(in the rows, 128 means zero)
The same turns and mirrors carry the whole set onto itself and the rows of a family onto each other. Which other rows belong to the same family as each row named below? List them in the order they appear above.
These 32 rows form 4 families of 8 rows each.
Valu: [146 109  90 113 142 143 121 142 100 101]
vip: [130 137 124 118 137 153 134 124 173 104]
Diros: [112 149 107 109 139 141 131 141 168 113]
sok: [145 138 135 138 108 140 128 173 112  82]
Nifom: [127 147 151 110 120 139 146 164 131  92]
tipu: [126 150 149 111 129 145 145 144 158  96]
mani: [140 128 104 112 154 150 118 113 151 102]
vina: [151 108  90 146 115 146 116 152 114  89]
Kas: [146 125 100 143 131 153 112 124 159  98]
bupa: [144 119 106 109 133 137 128 160  87  93]
lol: [133 129 137 116 113 136 147 176 105  93]
rovez: [150 122 110 142 110 140 123 169 103  85]
bip: [139 142 126 137 131 151 118 131 170  92]
Vadu: [141 134 133 105 131 133 135 168  96  89]
suvev: [140 102  84 127 125 147 130 149 105 101]
miz: [111 156 131 105 125 128 142 175 137 104]
tafus: [116 134  83 113 140 142 126 136 161 116]
tevi: [119 127  91 113 122 129 137 178 106 108]
rel: [138 145 131 103 152 150 125 121 161  98]
zega: [137 151 149 131 114 142 128 167 138  81]
givim: [140 104  78 127 134 154 126 128 131 107]
beg: [143 112  86 115 151 148 118 125 127 104]
gezo: [140 152 146 131 122 145 126 148 161  87]
pof: [114 141 114 107 119 127 144 185 113 105]
munak: [119 121  68 117 139 141 124 144 140 117]
gilev: [149 114  88 144 123 152 111 135 137  93]
zeva: [134 121  96 123 140 157 126 120 160 106]
pas: [137 113 108 124 118 139 140 170  95  96]
Vul: [135 147 150  98 133 134 138 160 119  89]
tezu: [119 120  73 117 128 135 127 164 116 114]
kigu: [110 157 125 104 132 134 139 159 160 108]
palaz: [134 154 152  97 144 142 136 142 146  92]

Same family as gezo: sok, vina, Kas, rovez, bip, zega, gilev
Same family as zeva: vip, Nifom, tipu, lol, suvev, givim, pas

The same turns and mirrors carry the whole set onto itself and the rows of a family onto each other. Which other rows belong to the same family as each row named below? List them in the order they appear above.
These 40 rows form 10 families of 4 rows each.
Kipop: [108 154 172 113 141 141  88 133 140 125 126 112  78 144 124 121 121 109]
pov: [134 144 149 101 131 114  95 151 127 100 151 108 106 149 111 131  74 147]
Kem: [ 76 156 137 125  92 154 101 131 141 162 145 123 109 137 118  95 106 115]
tobo: [113 146 132 101 148 111 114 160 125 102 128  94  77 135 120 103  96 157]
peko: [124 161 172 108 146 109  88 135 135 126 145 106 119 144  97 101 110 152]
pimas: [ 93 162 128 125 112 122  87 136 150 148 158 108 119 145 106  84  97 161]
zin: [100 142 118 104 110 125  96 150 123 146 141 116 136 120 121  91 114 185]
Nobas: [105 131 149 109 138 157 125 158 111 120 120  93  81 135 147 129  92 133]
duv: [132 139 159 100 132  93  88 144 122 109 135  99 120 134 122 123 117 155]
Seza: [116 163 126  94 128 127 126 161 142 134 162 143 106 131 124  83 101 168]
Sakeg: [130 156 134 120 135 131 102 134 134  96 140  96 111 146 110 125  92 168]
Bovo: [102 158 128  90 112 125 103 132 132 131 151 101 131 127 138 102 123 192]
Rize: [ 82 151 113 105  93 169 114 149 127 143 143 137  94 129 123 110  86 129]
fod: [127 149 168  84 120 111 105 128 123 104 144  94 116 140 134 132 127 155]
tuno: [106 142 153 115 105 152  93 119 116 141 128 119  96 137 141 142 136 106]
lobut: [ 87 156 114 116  89 151  96 128 118 164 138 132 112 123 125 104 136 140]
vuped: [ 77 160 117  90  90 156 111 129 134 145 138 122  98 122 147 104 136 153]
fomu: [ 99 162 113  94 115 130 101 128 123 142 143 108 129 109 102  83 111 170]
Nune: [100 151 124  96 114 119 130 160 114 125 134 117 107 118  93  83 100 160]
nubu: [ 88 136 143  98 106 164 141 158  99 143 126 115 110 117 121 106  97 134]
Kolag: [132 141 157 117 134 112  76 124 126 121 142  98 108 146 134 138 125 146]
Lopa: [110 147 157 100 135 151  98 122 123 119 122  92  85 126 145 141 117 108]
Navi: [ 76 158 142 119 119 175  99 140 132 164 128 123  91 130 134 106 118 126]
vabub: [104 155 115 104 115 131 104 153 130 130 158 120 122 133 108  97  74 175]
Bugov: [ 81 153 127 100 102 174 110 124 115 156 130 111 107 108 131 109 119 121]
tuvo: [103 156 138  94 113 162 138 155 130 149 149 152 103 129 132  93 106 129]
lof: [106 139 152 101 116 152 107 145 126 115 136 124  81 146 129 143  89 100]
mide: [115 149 159 131 135 113  78 133 150 126 154  92 113 156 124 116  95 143]
simi: [ 94 156 119 117  90 180 126 129 120 128 128 123  99 130 109 121 106 124]
bog: [121 142 165  96 135 158 132 153 132 126 146 133  92 141 154 125 102 119]
peda: [103 166 101 119 105 146 111 137 132 122 143 120 115 131  95  97  98 174]
totu: [120 146 152 121 121 160 117 126 123 102 127 105  95 144 124 149  99 121]
kapo: [ 79 139 118 105  95 161 104 147 120 159 126 125  98 118 145 107 128 131]
Leba: [134 149 151 101 155 123 119 155 143 110 157 124  95 144 141 111  97 155]
suti: [ 98 144 171 126 116 145  93 129 138 139 141 104 100 151 132 130 102  97]
luk: [ 91 162 140 113 126 149  95 141 131 163 148 116 137 129 110  83 106 172]
lum: [128 158 144  97 147 104  86 124 131 105 137  86 110 129 115 115 112 156]
naba: [114 156 116 118 118 111  81 132 129 138 151 115 122 135 116 101 125 184]
Vug: [101 149 155  80 101 143 113 124 127 120 128 115  84 133 144 136 140 115]
vilo: [112 134 156 104 121 132  93 139 120 119 116 112  81 131 143 139 129 106]

Same family as lum: fomu, Lopa, Bugov
Same family as duv: zin, kapo, vilo
Same family as vabub: pov, Rize, lof
Same family as pimas: Kem, mide, suti
Same family as naba: tuno, lobut, Kolag
Same family as tuvo: Seza, bog, Leba
Same family as peda: Sakeg, simi, totu

